In the rows, 128 means zero.
Named turns come first, each shown by rows before and after it. Which turns, in which order, take the first row of each pair that follows to the second? Write the first one first, as in the answered first pair.
ges:
[150 138 138 122 117 116 127 128 126 141 136 105 141 141 112 130 128 114
 134 131 181 133 109 127 131 124 162 104 109 151 134 140 144 145 122 132
 147 124 137 141 155 110 159 139 137] |-> [146 133 140 131 110 115 118 126 144 137 132 109 142 136 112 137 140 108
 139 133 175 113 108 125 139 120 177 111 121 135 137 138 151 145 123 140
 150 139 131 140 147 113 145 129 142]
[146 133  77 122 122 128 123  89 158 145 123 114 165 125 105 163 172 115
  78 109  76 104 141 141 111  94 161 125 172 127 127 171 104 116 146 127
 160 147 116 113  97 138 126 119 148] |-> [145 139  82  82 146 123 167 109  86 156 113 107 157 148 123 133 132 148
  82 113 127 170 137 139 100 121 115 113 118 171 112 163  91 117 135  91
 143  83 141 122 132 122 183 138 149]
[113 130 135  94 159 145 112 120  75 152 151 127 120 153 150 101  94 152
 120 130 113 174 181 130 147 138  92 138 112 196 105 155 114 136 117 108
 127  80 133 101 126 130 143 123 149] |-> [127 137 176 126 142 129 118 128  76 121 157 153 106 166 153 109  73 122
 172 161 158 156 161 143 188 147 116 148 105 145 104 100 143 150 118 137
 121  97 122 142 125 125 114 137 126]
[130 148  94 114 133 117 120 146 114 131 154 122 129 130 156 135 144 134
 104 127 144 113 140 109 135 107 138 119 129 139 114 133 149 125 114 110
 107 113 137 118 124 119 144 133 114] |-> [137 147 106 119 128 115 127 145 107 125 158 132 127 139 157 130 140 130
 118 132 156 116 133 110 144 116 137 115 124 132 109 121 153 131 116 112
 106 118 138 132 128 119 146 139 109]
Gavom:
[152 164 106 165 130 139 132  77 157 171  91 104 102  27  85 119 134 136
  76 103  57 112 115 131  91  34 155 199 166 146 136 149 128 165 129 144
 159 108 174  94  95 137 109 125 159] |-> [194 183 142 177 104 118 174  77 147 147 119 105 122  47  80 123 110 112
 115 128 119  92  65 152 129  42 180 192 154 106 146 107 146 182 139 175
 169 118 157 136 125 116 108 158 163]
[158 132 149 142 115 121 145 123 125 106 142 134 134 140 129 138 111 115
 158 152 173 120  93 141 149 137 141 124 112 106 145 109 133 142 143 140
 126 124 122 152 142 117 129 147 109] |-> [121 122 149 133 134 134 105 131 107 117 107 146  99 131 138 122 100 129
 161 147 149 149 138 121 127 150 111 134 105 126 127 115 124 136 125 111
  98 106 138 139 116 134 134 130  90]
[127 126 114  78 176 132 175 113  51 138 114 122 126 117 160 107 115 148
 120 137 159 162 122 132 112 146  82 127  85 198 100 148 100 143 131  87
 102  67 148 130 163 107 171 143 145] |-> [130 132  89  75 170 134 168 103  77 151 126 103 145 108 154 117 140 153
  90 122 130 148 119 133  97 131  96 122 106 213 107 177  93 136 138  91
 116  81 147 108 158 108 171 134 166]
[154 131 154 146 101 122 113 128 149  84 115 126 119 140 160  92 131 101
 143 153 196 120 119 149 213 161 143 133 147  80 149  92 208 135 120 166
  83 138 133 151 154 145  91 163 112] |-> [106 109 141 140 133 136  67 138 143  97  81 142  81 131 175  76 127 121
 130 140 156 150 175 129 182 177  99 147 142 111 127 113 196 121 103 127
  56 123 150 126 126 164 104 133  87]
daf:
[130 140 149 150 127 104 127 136 141 103 127 150 115 125 131 132 128 108
 146 149 147 118 117 137 154 112 146 122 132  92 121  99 140 149 130 136
 126 148 129 151 128 111 119 123 117] |-> [104 127 126 143 138 116  91 134 162 117 115 148 105 112 134 137 142 124
 120 131 101 121 150 122 132 105 133 130 149 110 116 127 129 139 127 118
 121 151 137 124 107 127 116  97 114]
[ 86 122 141 116 167  85 133 179 125  88 145 126 148 196 150 115  45 132
 180 146 123 126 130 134 162 150 109  93  89  58  92  71 110 169 127 120
  99 142 164  98 106 123 147 168 141] |-> [ 69 114 130 128 165  94  97 176 160  90 137 136 128 181 147 127  58 125
 174 144  87 107 148 127 160 144 111 111 111  48  91  81 113 164 128 120
  92 164 159  91  80 137 121 152 130]
[141 110 129 132 114 126 109 126 172 139 134 148 132 114 130 126 140 124
 125 114 107 122 125 148 145 128 125 119 127 107 121 132 116 135 117 118
 141 145 112 113 122 128 116 144 146] |-> [136 107 119 117 118 128 115 126 165 144 137 141 138 115 131 118 136 135
 115 103 107 136 126 142 135 125 116 113 117 122 127 143 111 137 116 104
 139 126 116 108 124 125 133 142 152]
Bod:
[146 126 150 139  88 106 169 121 156 139 141 122 154 129 104 121 103 106
 140 114 148  90  83 138 144 124 151 114 134 101 131 142 154 137 131 152
 154 168 112 152 134  91 111 136 122] |-> [143 130 143 146  89 114 158 123 172 134 136 123 160 124 105 125 114 107
 136 112 130  80  87 135 144 123 153 117 141  98 131 148 159 134 132 152
 155 178 110 146 129  96 102 126 120]
[196 109 165 174 128 135 190 147 110 173 145 169 111 146 110  98 104 172
 147 135 187 130 110 173 154 194 125 131 116 205 125  87 162 167 110 131
 106 140 151 167 168  76 170  90 162] |-> [195 103 178 192 116 133 174 143 130 159 146 184  93 147 107 107 108 155
 165 145 183 109 113 176 169 192 134 141 127 179 128  71 172 164 110 139
  97 161 146 169 151  82 145  85 147]
[188 141  94 146 115 121 183 131 120 144 143  72 197 143 109 130 154 146
  99 123 137 104  81 149 111 110 149 108 117 137 147 151 124 128 144 138
 125 131 110 114 167 117 130 146 169] |-> [191 142 108 146 108 118 188 136 109 135 145  80 192 150 110 128 141 141
 114 137 155 101  71 156 124 114 148 110 107 134 146 137 131 130 142 139
 125 132 109 128 171 115 128 153 160]
Pairs:
Between the rows of a pair lie two turns.
[105 125 128 113 164 163 116 155 136 128 103 111  99 139 139 118 106 146
 113  60 128 180 156 131  67 156 120 156 150 158 144 168 126 101 122  62
  80 102 138 101  60 111 146 162  69] |-> [116 131 144 111 156 157 140 163 107 119 105 117 102 149 142 107  91 147
 131  74 163 191 139 139  79 166 120 152 126 148 147 147 129 113 119  66
  81  90 141 122  73 101 157 186  64]  Bod, Bod
[140 134 152 110 133 126 127 120 111 102 145 130 116 148 100 103 131 121
 140 155 151 141 127 107 132 118 138 136 115 111 111 101 160 141 122 113
  97 124 121 167 124 137 119 138 117] |-> [131 131 133  93 149 132 124 123 105 120 133 121 116 142 101  94 133 137
 122 146 138 162 140  96 110 116 114 135 108 134 106 121 143 135 116  96
  93 111 128 146 125 140 136 131 118]  Gavom, daf
[133 111 136 140 154 111 110 129 131 112  96 156 122 122 116 114 129 104
 145 172  82 158 117 124 117 149 135 125 130 120 122 121 126 132  95 118
  98 167 112 135  76 157 121 116 122] |-> [141 114 106 125 152 113 123 122 139 130 102 135 146 114 113 119 150 117
 112 150  63 156 118 130 102 132 137 115 138 141 131 152 112 125 103 119
 120 167 115 120  85 154 133 114 140]  Gavom, Bod
[106  91 158 127 148 134 109 192 130 132 100 211  88 154 155  67  86 140
 145 148 103 133 166 143 115 154 124 160 141 161  83  92  88 146 115  98
  97 164 105 171 108  89 123 142 147] |-> [109  93 136 103 160 130 125 190 119 149 102 191 105 157 153  60  91 160
 120 130  94 157 169 139  94 147 115 147 139 197  87 121  68 143 122  84
 111 143 107 159 118  85 149 142 165]  Gavom, ges
[126 137 146 125 134 121 127 133 107 126 133 129 113 143 133 111 114 144
 143 131 141 146 126 126 128 143 126 129 118 132 125 124 132 128 128 126
 127 117 147 123 128 121 133 142 121] |-> [115 134 134 142 131 126 102 128 138 130 130 137 110 131 133 123 135 138
 133 129 112 124 143 119 125 131 131 142 140 121 125 133 137 127 128 131
 123 141 141 115 105 132 111 125 123]  ges, daf
[150  79 220 154 143 137  99 148 111 100  77 163 147 164 135 128  98  72
 142 115 182 107 167 138 117 170  97 121 102 106  90  40 169 138  87 121
 118  85 127 130 140 145 141 159 104] |-> [119  61 172 129 166 151  68 143 126 131  63 143 148 142 134 128 125 102
  87  82 117 129 207 129  70 156  78 121 120 154  89  97 145 119  82  87
 119  76 144  88 123 161 161 132 109]  Gavom, Bod
[111 149 111 142 121 155 139 130 120 158 164 132 146 115 105 141 188 151
 114 125 128 111 137 168 130  98 166 111 173 148 147 116 164 151 138 162
 155 182 127 130 102 148 123 149 118] |-> [107 149 137 151 118 153 137 138 112 145 156 154 130 118 109 138 170 143
 142 140 148 112 137 166 143 111 170 121 164 128 143  88 171 154 134 167
 142 181 125 146 101 151 115 153 103]  Gavom, Bod
[163 146 145 137  93 126 150 116 152 125 153 116 166 140 125 153 145 112
 122 139 129  77  97 131 142  92 168 116 146  94 162 121 135 141 160 168
 153 168 111 135 140 118 103 145 148] |-> [166 150 117 110 102 129 166 113 135 146 156  97 185 139 129 150 152 135
  97 120 124  97  96 137 116  92 151 100 138 128 164 152 119 133 160 152
 167 145 121 119 153 112 136 144 167]  ges, daf
[123 105  99 124 127 154 117 111 115 163 143 166  95 117 128 116 138  99
 128 133 120 163 148  88 120 100  81 111 130 150 103 162 147 144  47 101
  97  96 116 160 134 140 134  79  81] |-> [172 129  94 132  96 143 161  94 138 157 185 141 155 122 115 145 159  76
 124 134 142 116  92 112 142  78 129  88 148 119 133 160 150 154  72 141
 136 124  93 172 163 118 123 100 120]  Gavom, Gavom
[126 141 143 141  79 122 138 155 147 125 171 151 110 162 124 138  95 117
 143 141 170  98  92 156 123 104 134 124 119  77 130  97 139 102 121 152
 110 133 121 131 110 119 100 126 148] |-> [110 136  93 103 105 133 141 147 135 164 166 118 126 152 125 128 118 156
  92 110 127 127 116 152  75  93 105 112 122 133 124 156 110  81 117 119
 120 109 134  94 116 124 136 114 167]  ges, ges
[ 82 119 100 108 161 142 122 144 112 149 115 151 122 126 134 111 118 159
 111 131 125 162 166 113  90 141  87 124 103 147  87 155  95 115 126  66
 111 102 151 103 128 138 162 111 120] |-> [ 76 111  99 120 158 145 103 140 133 153 111 155 115 116 130 121 126 153
 110 132 104 145 175 108  94 137  94 132 119 142  88 159  99 116 129  73
 103 121 146  98 111 147 146  99 113]  ges, Gavom
[117 113 134 106 147 135 122 151  86 151 120 131 109 133 141 100 112 143
 123 120 125 173 160 120 112 149  85 124 104 155 110 139 123 117 123 109
 106  99 150 132 118 132 156 123 108] |-> [121 113 167 147 126 131  98 146 124 116 124 162  92 128 141 117 115 104
 162 142 132 127 153 125 149 145 116 143 118 101 113 101 151 129 126 144
  92 144 135 152  94 138 108 121  91]  ges, Bod
[146 145 130 114 184 125  99 121  77 149 103 112 145 107 103  81 124 141
 132 127 103 165 128 107 132 179 106  95 155 161 118 160  53 108 101  94
  82  89 165 107 125 182 168 152 108] |-> [161 148 164 170 146 118  76 114 125 108 117 145 130 107  97 111 138  89
 172 150 110  94 108 116 188 171 160 119 185  82 132 112  89 122 107 140
  81 155 132 135 102 191  98 151  92]  ges, ges
[151  80 196 158 133 132  84 192 107 122 104 155  51 105 150  95 102 108
 190  80 124 133 220 126 158 126 131 168 121  99 108  88 114 141  85 157
 114 111 118  80  61 142  90 134  55] |-> [200 101 139 151  97 128 113 154 171 144 153 101 140  86 122 143 169 106
 122  48  78  72 175 149 149  66 196 140 175  99 151 149 106 129 117 198
 179 152  91  56  78 135  80 138 125]  Gavom, Gavom
[116 110 174 142 144  99  57 141 161 141 180 115  51 121 131 163 141 123
 185 147 118  93 195 145 121 107 124 133 150 116 159  82 147 124 119 122
 130 139  78 171 101 127  93  85 110] |-> [128 118 126  80 166  99 105 145 110 184 190  72  94 130 134 146 143 176
 133 123 124 150 189 142  72 109  95 104 117 188 162 133 111 109 123  93
 154  81 104 155 140 111 164 101 146]  ges, daf
[104 136 125 130 129 133 135 127  95 133 128 112 135 143 110  90 104 114
 125 137 131 129 165 116 136 131 102 137 123 127  96 138 104 134 126 105
 114  91 129 117 132 122 132 126  99] |-> [ 99 138 112 130 130 136 128 123 101 138 130 108 139 142 107  97 117 115
 117 132 115 124 170 113 132 129 102 137 132 131  96 149 101 133 121  98
 118  96 131 107 123 129 132 121 100]  daf, Gavom
[144 166 111 129 101 132 167 116 120 153 121 108 143 156 106 129 146 157
 161 134 155 146 105 169 127 134 140 112 107  94 114 127 165 152 131 129
 102 125 121 128 108 146 189 120 167] |-> [144 162 101 134  95 140 153 108 147 158 124 106 147 145 104 139 163 149
 146 127 130 127 110 166 124 125 157 119 127  93 115 144 165 145 132 133
 106 144 117 110  97 152 177 115 170]  ges, ges
[160 130 142 114 119 119 186 128 111 123 146 122 148 142 127 146 108 125
 124 131 160 127  86 135 134 123 153 107 113 128 133 117 121 127 121 134
 150 133 132 135 146  99 139 148 148] |-> [140 114 167 147 116 125 136 133 139 101 131 151 112 140 131 153 108 110
 151 146 146 102 108 126 155 127 157 129 131  95 124  95 135 128 112 143
 124 163 133 137 114 116 102 130 119]  Gavom, ges
[111 122 134 134 116 130 134 116  84  88 148 146 100 136 129 143 114 109
 170 146 165 149 122 148 151 131 132 146 124 111 116  84 122 159 140 124
 116 128 137 131 151 105 108 128 119] |-> [ 90 118 115 113 135 140 121 120  76 115 137 141  88 131 134 131 114 130
 150 128 140 175 146 137 120 134 109 148 118 146 106 111 107 146 133  92
 107 106 150 109 144 115 128 119 122]  Gavom, daf
[135 132 141 140 105 117 115 135 134 125 128 141 143 126 146 135 100 144
 137 139 129 112 125 120 159 126 144 143 123 105 133 114 131 122 120 125
 125 134 124 128 142 115 117 137 128] |-> [120 124 134 131 123 120 101 136 128 135 114 137 133 121 152 128 101 156
 127 132 114 128 146 112 138 126 123 151 124 128 124 129 120 116 112 106
 115 117 131 117 130 119 124 126 120]  Gavom, daf
[ 94 119  98 110 153 133 102 119 122 145 114 124 126 125 133 124 132 159
  92 101  89 152 152 124  93 136 108 136 135 170 117 160 103 110 128 107
 117 108 119 107 113 138 158  99 121] |-> [106 125 154 129 149 119 114 131  87 110 115 152 106 145 139 110  83 139
 161 136 156 155 134 131 133 164 113 146 109 130 109  97 121 130 122 120
  97 103 117 149 125 125 151 128  90]  ges, Bod
[115 139 122 129 120 132 114 111 126 137 116 147 105 144 145 102 101 146
 137 143 114 155 158 125 102 151  97 122 115 129 117 123 133 125 118 112
 114 116 142 126 134 117 133 138 118] |-> [118 136 121 153 111 129  99 101 155 128 119 159 104 135 140 117 119 129
 139 144  96 122 151 129 114 136 122 126 136 106 126 119 142 123 129 127
 118 149 128 122 122 129 105 127 113]  ges, ges
[126 122  94  98 137 111 139 147 114 136 135 116 129 133 131 112 131 135
 133 111 125 147 128 140 102 144 109 124 104 132 113 142 100 145 110  94
 138  83 122 115 121 139 141 123 122] |-> [143 133 114 131 112 100 139 139 144 115 154 129 136 135 127 129 140 102
 161 126 135  96 105 152 138 136 151 127 127  83 129 117 124 153 121 126
 143 125  98 134 112 138 103 132 121]  daf, ges
[112 127 138  96 154 145 129 141  73 136 113 127 124 133 150 108  97 148
 103 107 138 202 171  86 111 148  60 111 103 174  79 139 127 130 116  81
 107  75 157 111 123 131 165 129 105] |-> [127 130 172 173 105 139  85 123 169  87 130 160 119 118 131 155 136  80
 140 128 113  97 154  96 171 125 141 140 171  77 101 104 170 141 134 148
 107 175 118 130  85 148  62 113  96]  ges, ges
[ 68 115 115 115 137 142 161 211 117 108  90 174  81 115 122 121 106 134
  73  95 141 173 155  97  65 135  98 102 101 126 128 100 184 167 100  92
 117 105 107 114 142 153 178 157 115] |-> [ 74 110 127 153 110 143 134 194 179  93 101 191  76 104 112 150 138  98
  82 101 119 110 149 105  89 116 148 117 146  76 143  89 206 173 105 127
 122 165  86 118 115 162 123 147 112]  ges, ges
[109 119 122 110 150 160 126 134 108 140 115 123 129 127 129 120 114 151
 119 116 123 144 150 126 117 136  93 138 116 159 127 127 116 102 130 113
 115 109 150 129 124 136 140 114 126] |-> [135 130 114 103 139 155 157 131 109 147 135 106 159 129 121 129 118 153
 110 108 131 135 125 136 118 120 112 125 118 158 137 134 113 105 139 126
 141 112 139 132 140 127 145 128 142]  Gavom, Bod
[138 165 117 119 135 157 164 149 123 135 138 110 162 132 109 149 132 154
 100 127 123 156 134 120 113 134 135 100 128 145 136 150 120 156 124 115
 143 104 154 130 140 123 121 149 120] |-> [126 159 136 126 147 161 149 157 109 125 126 134 134 138 116 140 112 149
 121 141 133 169 148 112 126 152 125 117 118 138 122 127 124 161 111 109
 121  98 159 142 133 123 117 143  98]  ges, Gavom
[102 130 130 154 103 105  86  93 163 125 151 109 151  99 117 151 146  99
  87  98 110  77 145 120 119  92 152  71 108 104 144 153 129 158 147 114
 103 160 114 142 100 147  92 144 144] |-> [110 134 112 125 112 106 112  97 136 148 153  85 167 102 119 140 142 123
  65  89 115 105 139 119  98  89 134  56  92 138 145 174 113 150 146 101
 111 128 127 139 127 139 127 153 157]  Bod, Bod
[142 152 143 148  90 101 174 127 109 117 140 136 164 131 126 122 104 116
 143 152 199 107  80 161 175 110 162 116 101  58 152  88 141 155 118 165
 145 150 128 154 135  97 139 147 153] |-> [ 86 123  70 130 122 136  96 115 159 163 112 120 147  85 129 125 159 149
  61 102  77 115 158 131 101  88 135 129 147 120 146 182 111 119 111 121
 134 155 144  81  92 133 140  82 156]  daf, ges
[114 159 142 156  83 139 104 117 188 131 134 154 106 117 118  98 123 136
 161 111 113  78 148 142 149 112 161 150 125 105 132  91 140 168 113 155
 142 118 123 128 133 137  81 101 141] |-> [123 168 109 104 100 138 148 115 152 170 137 118 138 126 123  83 124 180
 116  83 110 123 144 141 107 112 129 124 100 167 131 136 109 156 116 129
 165  68 142 109 163 123 138 112 171]  ges, daf
[119 136 101 128 135 128 136 127 112 139 119 122 106 147 126 116 129 145
 151 126 131 144 135 121 125 127 114 136 125 134 117 133 133 144 124 111
 119 116 144 119 148 115 151 126 132] |-> [123 133 112 150 124 125 118 120 144 121 124 131 102 139 122 133 141 125
 157 129 123 113 134 123 141 119 139 144 144 112 124 120 149 149 130 130
 119 145 130 120 137 116 123 125 130]  ges, ges
[116 108 152 132 115 128 148 123  96 115 139 134 130 146 128 143 125 116
 193 132 168 108 106 127 172 134 134 117 114 100 168  69 155 136 123 139
 148 138 139 164 146 107  90 161 136] |-> [ 74  87  99 121 139 154  92 114 131 149 115 120 111 115 130 148 167 139
 122  93  75 115 166 105 114 120 111 127 152 149 161 141 126 112 115 104
 140 143 151 106 116 132  94 118 143]  daf, ges
[126 140 126 145 125 113 149 162 150 135 165 117 136 127 159 148 139 132
 124  94 125 121 127 130 137 121 113 153 163 138 121 158 134 140 141 159
 143 138 113 110 146 141  97 107 142] |-> [120 136 149 151 134 112 143 170 124 125 154 135 110 135 169 134 110 130
 156 109 149 134 135 126 144 143  94 161 145 132 106 128 140 149 128 147
 123 123 117 127 145 143  98 109 126]  Gavom, Gavom
[150 104 121 111 154 137 141 115  81 112 100 143  93 126 133  96  93 148
 136 107 142 125 118 107 119 147  99 123 115 124 149 140  82 114 127 110
 133  93 157 127 126 115 131 117 117] |-> [175 114 120 106 142 134 162 111  85 108 114 130 124 126 128 107  95 142
 136 116 157 113  91 115 130 137 119 114 122 116 161 136  85 119 136 127
 149 104 145 139 142 104 133 129 138]  Gavom, daf
[135 128 139 155 126 124 149 120 126 126 151 127 157 161 142 137 124 130
 120 127 125  91 114 140 148 105 151 101 125 126 152 137 160 138 158 139
 126 118 137 146 148 111 128 144 122] |-> [129 132 126 139 135 129 147 117 119 137 150 115 155 157 138 134 122 139
 104 116 118 108 123 138 131 104 141  96 124 148 145 156 148 134 157 126
 131 106 141 135 151 112 146 137 131]  ges, ges
